In the rows, 128 means zero.
A state moves one step at a time under one of 6 hidden systems, and each row is a state written as 20 numbers. Each run below is a few steps of one system.
Vara, run 1 (10 x 20):
[[153  90 130 113 130 115 142  90 106 106 128 143 125 136 133  78  83 133
  135 133]
 [149 128 120 105 111 148 101  83 133  96 131 115 137 118  92 131 101  97
  164 124]
 [114 128 106  94 143 152  97 126 156 142 125 123 132 109  77 147 160 117
  133 118]
 [100 144 111 140 159 145 126 167 136 147 142 133  89 117 124 125 165 119
  112 153]
 [110 149 142 148 136 109 169 160 139 142 121 148  95 127 166 135 122 117
  139 135]
 [143 100 171 152 117 106 146 128 134 155 109 125 133 141 151 123  94 118
  138 113]
 [165 103 151 153 110 116 106 107 115 129 109 114 172 119 116 133 110 128
  115 135]
 [141 114 103 104 121 113  99 124 106 104 111 138 147 112 101 131 135 150
  102 144]
 [122 132  88  95 125 139 103 148 114  96 131 135  87 135 121 123 130 131
  122 124]
 [117 159 112 117 114 159 124 156 148 122 136 119  93 136 144 148 126 112
  145  92]]
Dizo, run 2 (10 x 20):
[[132 153 151 146 126 164 111 112 173 135 107 124  90 124  80 131  98  32
  177 177]
 [154 130 154 146 128  54 115 134 132 155  97 106 118 131  76 153  99  62
  154 198]
 [212 126 118 145 113  58 119 173 115 163 108 103 122 116 131 131  67 110
   95 161]
 [200 149  80 115  95 104 131 182 122 151  64 147 115  77 167 145 106 126
   91 101]
 [132 126 114 140  83 143  86 177 107 104  54 168 101  75 164 175 159 126
   99  94]
 [ 90 144 152 187 105 150  89 160 121  73 105 162 152  91 150 193 167 153
   87 148]
 [ 79 134 166 189 157  96 154 148 120  96 146 175 171 100 161 160 155 190
   90 173]
 [117  92 160 157 177  94 183 122 127 104 179 179 157  82 188 110 104 196
  114 118]
 [139  76 136 109 166 138 160  71 141 110 167 162 172  54 161 107 119 173
  149  55]
 [123  64 121 110 163 174 104  51 116 119 163 120 169  64  99 100 186 147
  147  71]]
dozut, run 3 (10 x 20):
[[ 70 126 161 147 136 119 126 154 136  86 191 125  96 150 159 168 114 141
  166  93]
 [126 105 178 183 100 137 106 128 118 126 154  83 179 144 158 168 134 158
  116  82]
 [142  92 140 136 115 149 144  90 100 166 106 111 184 142 147  85 171 171
   95  95]
 [126 130 108  94 137 173 157  62 112 127 131 130 136 169 110  47 142 135
  131 148]
 [ 98 135 111  70 133 146  99  91 140  94 148 114 114 177  62 121 120 103
  172 146]
 [107 126 114 110 148 110  76 164 144 145 171  74 116 148  64 176 142 113
  137 131]
 [149 163 111 138 134  86 140 182 137 200 149  65 143 140 127 163 147 126
  110 121]
 [153 159 123 125 108 113 189 152 139 203  91 112 111 160 170 107 119 105
  133 105]
 [138 127 155 137  96 170 138 135 150 149  68 145  79 174 145  86  86  78
  136 139]
 [131 102 160 138 108 157  78 145 157 114  66 158 116 151  90 126  91 103
  101 185]]
dozut, run 4, 10 rows:
[[127 139  90  49 161 138 152 116 183 126 135 166 124 110 101 116 103 137
  151 115]
 [107 155 130 127 158 165 116 143 193 121 168 128 108  97 108 163 109  94
  167 120]
 [114 141 165 170 127 118 119 140 156 152 118 115 154  86 118 197 149  96
  152 118]
 [136 104 160 182 145  88 161 124 106 180 104 132 136  85 148 118 157 112
  126 140]
 [169 119 136 154 120 106 164  87  89 122 108 145 118 111 152  76 100 100
  140 157]
 [154  96 115 106 106 127  99  98  93  76 104 149  94 110 122 105  94 101
  147 124]
 [134 118  91 122 127 148  68 144 100  75 139 136 104  89 111 141 141 131
  104 131]
 [109 170  84 121 130 114 125 156 104  95 144 137 141  98 141 167 175 165
  102 128]
 [ 84 157 120 126 137 104 178 143 107 114 159 141 119 135 179 145 161 165
  139  99]
 [ 97 128 166 158 109 141 151 112 109 103 164 112 126 171 178 128 122 142
  157  88]]
papel, run 5:
[[159 116 113 118 125 147 142  90 106 105 114 150 106 128 132  61  97 115
  129 153]
 [113 132 113 101 129 122 109  85 103  85 132 128 118 145  82 116 132 106
  154 167]
 [ 97 154 112 133 151 101 110 144 115 105 180 105 116 128 100 162 152 129
  138 158]
 [117 183 119 141 126 102 148 175 141 145 137 115 128 121 152 181 145 129
  126 120]
 [138 130 134 134 106 128 138 169 137 166  86 132 102 116 167 148 131 108
  129  81]
 [142  84 157 153  98 154 112 128 111 127  75 148 109 129 153 102 118 118
  113 113]
 [117  83 147 124 120 132 109  91 102  97 102 151 152 147 108 101 130 156
  110 153]
 [109 115 113  91 153 108 124 112 122  87 171 137 155 144 101 128 125 180
  116 142]
 [129 172 101  97 140 127 137 138 165 103 181 114 151 119 129 165 108 149
  141 104]
 [148 161 115 127 117 161 124 137 162 150 138 100 130  93 136 163 129  98
  153  76]]
papel, run 6, 10 rows:
[[ 99 145 146 160 124 110 170 120  90 112 146 132 134 147 175 125 148 149
  135 133]
 [128 121 137 107 107  74 154 118 105 129 130 115 137 157 150 146 115 137
  162  85]
 [167 111 125 136 100 120 108 134 100 117 154  87 123 142 154 127  92 132
  124  88]
 [163 142 114 129  83 156 106 111 102 126 115  89 159 161 127 124 132 133
  106 116]
 [115 123 109 105 123 164 108 127 118 148 133  97 133 177 107 106 164 147
  107 114]
 [ 91 143 142 126 136 168 138 137 158 137 158 112 132 196 125 112 130 150
  119 136]
 [116 130 165 128 140 129 139 131 186 164 145 106 154 173 107 141  99 126
  145 127]
 [168 108 145 143 153 122 127 144 175 183 145 102 138 123 111 115  82 113
  119 136]
 [181 133 116 133 139 141 139 130 153 171 106 127 131 115 111  85  95 105
  101 171]
 [139 128 103 101 150 140 131 124 137 145  98 150  92 128  86  78 122  93
  124 184]]
Dizo, run 7 (10 x 20):
[[109  40 192 146 135  69 111 132 104 130  95 151 107 176 108  96  93 132
  113 182]
 [195 141 117 104 134 135 127 141 193 106 140 143 170 114 117 122  26 154
   90 156]
 [134 105  90  60 162  87 134 163 158 179  81 169 112  71 105 141 148 136
  125 100]
 [141  85 133 163 137 174  55 181 146 132 138 121  81  75 130 147 130 106
  100  91]
 [119 186 138 188 133 166 130 137 159 138 119 129 155  66 125 177 173  97
  130 155]
 [106 108 172 205 150  74 152 129  79 137 122 146 109  95 150 123 163 112
  131 178]
 [180 124 143 173 129 100 155 101 101  81 160 141 150  86 174 114  67 137
  125 142]
 [159 112  99  86 129  79 154  82  94 110 117 153 176  67 143 135 137 161
  141  85]
 [136  76  93 107 126 142  81 110  71 100 151 114 140  98 129 117 170 173
   99  72]
 [101 168  78 124 137 195 115 111 111  94 181 110 152 116 122 127 197 163
  107 119]]
lef, run 8, 10 rows:
[[155 169  99  99 107 151 119 120 140  91 151 108  99 151 118 127  73  90
  161 125]
 [139 117 104  84 148 115 123 123 154 179 122 110 157 106  85 145 155 129
  136  99]
 [138 137 128 174 117 164 120 127 102 158 126  92 121 145 131  96 162 106
  104 152]
 [114 180 144 132 100 133 161 136 159 131  94 143 154 156 144 156 122 131
  133 141]
 [101  86 157 124 141  85 151 120 107 142 114 144 130 160 128 109 137 150
  129 137]
 [141 105 146 133 106 125 105 134 122 101 135 119 103 163 128 120  71 115
  135 132]
 [155 108 112  93 134 121 104 154 162 137 123 136 141 111 108 141  97 145
  106 111]
 [133 116 102 128 145 161 108 149 123 141 123 134 102 115 120  96 150 132
   90 145]
 [ 99 164 126 132 124 169 128 145 157 122 105 149 102 126 126 143 144 104
  134 142]
 [ 86 113 160 148 149 113 139 139 140 145 122 144 117 114 125 150 159 118
  146 129]]
dib, run 9, 10 rows:
[[150  98 121 117  94 156 138 162 116 120  74 178 123 128 205 100 114 187
   68  72]
 [122  76 139  97 101 177 113 100 128  78  80 194 172 116 161 112 125 200
   91  79]
 [124 114 120 102 122 155 122  66 121  55 129 173 219  91 127 138 147 206
  105 107]
 [140 157  84  89 147 121 172  57 117 102 167 133 224  84 127 130 167 194
  130 105]
 [145 163  84  95 145 152 191  45 108 148 177  91 180 113 138  88 174 146
  163  84]
 [144 151 112 128 114 198 151  30 107 167 132  73 152 130 115  77 184  78
  180  94]
 [134 126 128 145 106 171  94  43  85 161 101  64 148 141  62  96 197  57
  163 156]
 [122 146 116 134 110  99  91  84  63 145 113  58 134 186  42 118 183  75
  139 214]
 [116 169 111 108  97  44 121 130  68 145 133  50 106 238  74 141 141  87
  157 192]
 [112 157 145 126  77  57 118 171 102 158 144  37  87 252 120 173 101  82
  174 116]]
Vara, run 10 (10 x 20):
[[134  92 127 128 165  90 138 109 109 133 154 134 116  90 117 109 128 120
  147 134]
 [142 119 119 128 132 104 127 107  99 131 124 118 100  96 118 125 136  83
  165 125]
 [123 122 124 122 114 123 116 119 111 153  88 123 108 118 110 137 163  87
  154 115]
 [108 127 138 146 110 134 112 145 113 149  90 121 108 149 116 133 165 106
  120 145]
 [109 145 139 139 106 109 125 164 121 132  99 131 120 168 130 148 133 130
  111 155]
 [136 132 129 121 110 106 135 161 129 134 121 121 131 175 143 134  96 149
  108 130]
 [168 137 117 124 106 133 127 138 135 126 132 112 151 143 144 123  86 147
  103 116]
 [159 133 109 111 118 163 125 117 141 111 124 137 160 116 136 114 108 155
  105 111]
 [124 123 117 115 137 178 119 112 145  98 136 150 135 113 125 110 122 145
  119 123]
 [ 99 131 133 124 148 155 121 120 155  99 156 144 121 114 121 138 126 133
  146 124]]
lef, run 11:
[[160  87 130 174 154  57 153 136  69 185 141 108 150  68 161 120 171 151
  100 111]
 [171 187  92 146  66 138 153 119  68  78 113 126 104 135 197 110 106 116
  125 121]
 [117 134 101  47 105  89 139  83 112 101  81 161 164 114 108 163 152 147
  166  90]
 [114  95 128 136 116 121  71  82  55  95 146  84 138 146  79 125 172 118
  135 149]
 [129 189 117 136  99 146  96 140 149  93 170  80 179 160 113 191 117 147
  117 132]
 [101 134 111 103 154 132 158 135 136 152 171 110 178 164 137 119 166 206
   95 102]
 [110 131 144 128 114 202 151  85 130 115 148 114 129 194 152  71 121 139
  139 110]
 [131 111 172 108 129 163 139  73 195 136 112 141 190 145  97 118  88 128
  155 124]
 [153  88 156 150 168 120 131 101 148 154 144 124 161 126  89  79  98 128
  103 199]
 [156 164 113 123 149 116 154 154 162 143 147 125 107 158 115  98  63 112
  113 197]]
dib, run 12 (10 x 20):
[[124  87 143  97 132 127 130  93 143 147 114 133 163  86 123 151 151 133
  164  52]
 [130 124 136 176 146 185 117  95 118 117 181 105 165 105 130 106 153 147
  103 139]
 [146 161 108 110 134 135 161  93 142 160  91 138 169 114  98 105 150 118
  125 166]
 [113 100 114  96 153 109 137  82  97 129 153 115 105 144  91  88 145 112
  166 138]
 [137 179 114 137 101 144 122 105 106  96 148  91 112 150 121 133 117  83
  165 145]
 [146 137 116 129 106  99 107 140 111 168 106  87 116 122 107 160 155  85
  148 108]
 [118 116 135 159 120 126 108 161  97 158 140  85 102 173 128 115 155 124
  101 139]
 [111 144 150 131  96 127 131 149 134 139  81 130 121 196 126 127 118 121
  115 158]
 [ 96  95 169 119 118  85 113 136 132 116 117 134 126 171 111 156 101 131
  147 129]
 [129 136 155 150 126 104 118 154 149 102 167 113 149 147 136 171  79 147
  125 134]]

Name the system that made each run.
run 13:
[[138 139 123 133 151  99 127 130 125 133 180  91 134 157  97 116 103 127
  122 177]
 [137 164 114 100 127 111 145 153 160 156 138 104 106 165 114 137  96 100
  154 130]]
  dib
run 14, 2 rows:
[[138 132  84 104 173 109 145 125 124 178 124 130 117  64 102 112 181 111
  133 134]
 [131 189 103 137 138 114 167 121 120 125 145 125  86 105 139 126 130  72
  173 155]]
  dozut
run 15 (2 x 20):
[[132 165  93 137 141 182 128 205 167 136 162 134  89 108 175 133 121 150
   86  99]
 [120 154 158 130  87 198 137 115 181 142  52 154 140 131 138 147 130  96
  151 101]]
  papel
run 16:
[[133 122 110 132 146 133 121 149 113 128 197  83  92 177 131  91 104 137
  113 136]
 [129 175 121 107  90 161 129 153 172 139  85 127 110 162 129 151 106  96
  143 115]]
  dib
run 17 (2 x 20):
[[125 114 172 165 155 126 144  48 132 133 127 130 178  69  92 130 152  92
  174 158]
 [174 132 113 153 169  94 141  84  99 146 173  94 146  91  87  87 121  98
  134 196]]
  dib
run 18, 2 rows:
[[128 174  86 148 150 198 145 129 125 128 213  86 140 139 150  94 157 161
   95 120]
 [113 170 116  97 113 174 174  98 164 184  60 145 137 133 122 115 176  94
  160 110]]
  dib
run 19 (2 x 20):
[[127 163 116 114 132 140 132  79 135 151 140  90 137 118  85 135 159  74
  184 125]
 [112 130 126 134 133 107 118 122 109 171 122  93  89 128  95 134 170  64
  174 133]]
  dozut
run 20 (2 x 20):
[[ 83 170  84  70 157 183 156 108 167 119 138 160 102 102 116 129 171 116
  176  97]
 [ 65  92 169 145 143 134  87 111 120 121 168  95  89 152  90 150 157  89
  187 112]]
  Dizo
run 21 (2 x 20):
[[111  94 148  93 153  83 115 133 164 137 128 140 155 128  83 161 111 146
  139 127]
 [142  99 125 154 148 133  99 160 113 138 168  98  95 140 126  99 113 128
   94 148]]
  lef
run 22, 2 rows:
[[117 116 156 157 106 107 135 151 110 164 124  98 152 149 166 157 161 152
  117  80]
 [137 113 145 153 114 154 164 110 105 161 115 114 140 166 172  71 140 148
  103 118]]
  dozut
run 23:
[[ 95 130 166 160 130 119 144 106 114 122 149 110 131 166 127 126 131 117
  155 150]
 [134 118 146 135 135  67 142 130 117 152 149  98 147 148 124 141 113 132
  138 133]]
  papel
run 24, 2 rows:
[[150 149  93 130 141 150 161 112 114 126 146 137 121  79 165  99 141 133
  127 108]
 [110 122 120 123 122 136 124  90  87  94 132 133 107 100 134 128 163 110
  167  98]]
  Dizo
run 25 (2 x 20):
[[125 138 145 150 110 106 123 172 138 138 115 122 143 144 145 169 121 143
  105 126]
 [136 112 142 138 129 120 157 152 135 157 108 145 140 138 164 111 118 157
   97 120]]
  dozut
run 26, 2 rows:
[[117 127 152 161 121  91  92 101  83 114 174  56 135 185  78 140 129  97
  150 183]
 [173 180  98 120 124  77 179 129 110 160 161  80 151 186 137 100  90 137
  116 165]]
  Dizo
run 27, 2 rows:
[[120  65 146 134 152 153  97 120 122 102 138 151  53 151 104  59  82  97
  129 172]
 [149 132 128 107 151 134  94 172 215 136 130 141 103  89  85 167  68  90
  141 136]]
  lef
run 28:
[[135 107 113  97 154 119 146 108 139 172 144 109 167 102 123 130 161 153
  138  72]
 [147 134 122 145 139 171 160 111 127 135 170 116 116 124 174  78 111 131
  132 101]]
  papel
run 29 (2 x 20):
[[122 140 132  98  99  47 148 172 113 138  88 130  96 209 137 137  90 126
  130 150]
 [129  70 129  76  99  88  89 172 112 148  90 120  83 187 122 127 102 131
  118  91]]
  lef
run 30:
[[157 114 138 134 119 171 113 112 163 122 127 130 196  87 138 149 118 162
  107  76]
 [115  88 125 139 157 162 105 112 117  91 152 156 154  81 127 114 155 178
   91 127]]
  Vara
run 31, 2 rows:
[[143 183 107 106 117 149 155 146 168 127 112 143 123 146 135 127  90 118
  129 145]
 [102 122 150 111 128 136 123 158 180 132  96 160 105 133 120 156 106 111
  145 120]]
  dozut
run 32 (2 x 20):
[[ 95 183  62 108 114 177 118 157  96  99 113 147  49 113 145 127 192 102
  131 118]
 [ 32 147 169 159  99 158 117 136 115  95  97 155  88 155 145 173 188 103
  167 117]]
  papel
run 33:
[[184  99 160 160  88 163  85  70 115 110 124  88 128 107 116 120  82  58
  172 104]
 [168 153 104 118 101 106 114  78  95 142  79 101 185 120  70 137 166 103
  123 178]]
  Dizo
run 34, 2 rows:
[[112 107 115 133 140 133 129 114  79 112 145 132  87 111 142  99 161 121
  138 117]
 [ 95 149 136 135 108 128 135 105 104 109 122 124 108 135 139 150 157  98
  180 107]]
  Vara
run 35:
[[128 160 127 167 130 111 131 167 116 131 116 133 117 138 128 130 132 125
   90 201]
 [ 90 154 120 103 130  87 156 178 133 130 122 145  89 170 147 150 127 138
  135 132]]
  lef
run 36:
[[139 128 129 165 122 109 150 144  95 174  99 119 155 109 162 130 180 151
   89 121]
 [117 156 133 144  84 127 155 118  83  87  92 153 122 162 176 119 131 136
  122 141]]
  lef
run 37:
[[116 125 104  90 142  93 127 135 122  79 145 160 122 128 121 134 106 163
  121 144]
 [124 130 114 112 143 122 120 154 143  96 183 125 127 114 143 157 104 162
  126  94]]
  dozut
run 38:
[[158  99 119 119 178 145  72 170 198 155 193  93 112  79  79 154  84 104
  128 106]
 [176 186 121 190 134 195 139 137 172 163 107 130 161  67 128 123 130  96
   92 177]]
  papel
